Each path below is one point turned by a fixed rotation once a step. After each direction that follows a path, write how fast that rotation turns it, in degrees per step (0 if it stays still).
Each turn is a multiple of 5 degrees from 10 to 175, or 0.
Each row of a path follows its step; steps can be skipped.
Rotation 1:
step 1: [ -7 -12   4 -12  -1   1  15  13  -6  -2  -1   1   1  -9 -18 -13  -8   0
  -4 -14  16  -4   8   4  17 -19   2 -19   7   8   5  -7   9  -5  -9   6]
step 2: [ 18  11   5  -4 -13  -5 -13  11  -8  -4  -5  -9 -11   1  -7   1 -14  16
   3   3   9  -5   4  -2   4  28 -14  -2   4   2  -9  14  -2  -2 -15   6]
step 5: [  3   9   1  17  -9   7   0   3 -10  10   3  18  12 -13  -8   0   3  10
  12   3   8   0  11  14  15   5   1 -15 -21  -7   1   6  -3  11  17  -1]
step 6: [  5  14  -3 -12 -12   8  -8  -7   8  -2  -4   2   1  -6   5   1   7  10
   8  -8   4  -8   6  19 -29   4   9   7   0   2 -15 -21  -7   0  -9  -9]
step 8: [  2 -10 -10   1 -19   7  -4   5  -5   8  -2   2   4  -7  -4  -7  -5  -4
  12  10  24  25   2 -14   5  14  -8   5  10  -7   2   1   6 -20  -6   3]
step 11: [  0  10  12  19   0   2   0  15   9 -12   5   7   5  -7  -8  12 -15 -14
  19 -10  -1   6  -3  -5  12   0  -5 -26  -2   1  -8  -3  -3   1  -1  13]
step 13: [ 15  -9   3  13  16 -10  -8  -3  -2 -15 -27 -15  -1 -11   8 -15   0   7
  -2 -10   2  -4  -1  10 -13  -8 -10   5   6  -7  -4   5  -5   8   3  -5]
step 14: [  1 -24 -17  15  -5   4   8   7 -14   9   8   4 -11 -11  -6  -4  -8 -10
  11  10  -6   0 -17  11   8   6   1   1   7   1 -12  -7   2 -13  12 -11]
Directions:
[ 1 -2  0  3  1 -2 10  0 -3  1 -3 -3  0  6  2  1  0 -1 -1  0  6  2 -6  2
 -5  5 -5  2 -1 -4  4  3 -2 -4  1  1]
70
[ 3 11 -2 -5 -3 -3 -4  0 -3  0  4 -2 -2 -4  0  1 -1 -1 -2 -1  5  2  0  2
  4  4  1  5 -5 -5  4 -2 -2  2  2  3]
110
[ 1 -2 -4  0  2 -2  2  4 -1 -2  1 -8  0  3  3  3  3 -3 -3  2  5 -1  4 -3
 -1 -3  3 -3  0 -5 -4 -5  2  8 -1 -6]
115
[-1 -1 -1 -3  3  1 -5 -2 -5  0 -6 -4  1  1 -8  1  0 10  1  0 -1 -3  3  0
 -4  4  2 -3 -4 -3  3  0  1 -1  1 -2]
100
[  1  -1   6  -3 -10  -1   0  -3  -3   6   2  -2  -3   1   3   2   2   0
   3   3   2  -6   4   4  -1  -5   1  -3  -2   0   1   6  -1  -1  -2  -3]
25
[ 2  2  0  1  0  3  2  5  6 -1 -1  2  1 -2  6  0  4  6 -2  3  4 -1  4 -1
 -1 10  5  1 -3  6  2  5  1  1 -2 -2]
110
[ 1  2 -2  3 -3  2 -3  0  5 -2 -1 -3 -3  4 -1 -7 -5  2  1  1  6 -7 -1 -2
 -3 -2 -2 -1  3  0  2 -2  1  2 -5  8]
70
[ -1  -3  -4   0   0   6   1  -6  -3 -10  -3   4  -2  -1  -1   0   0  -3
  -2   4   4   1   6   3   2  -3  -2   3   1  -2   5   4   1   2   2  -1]
85
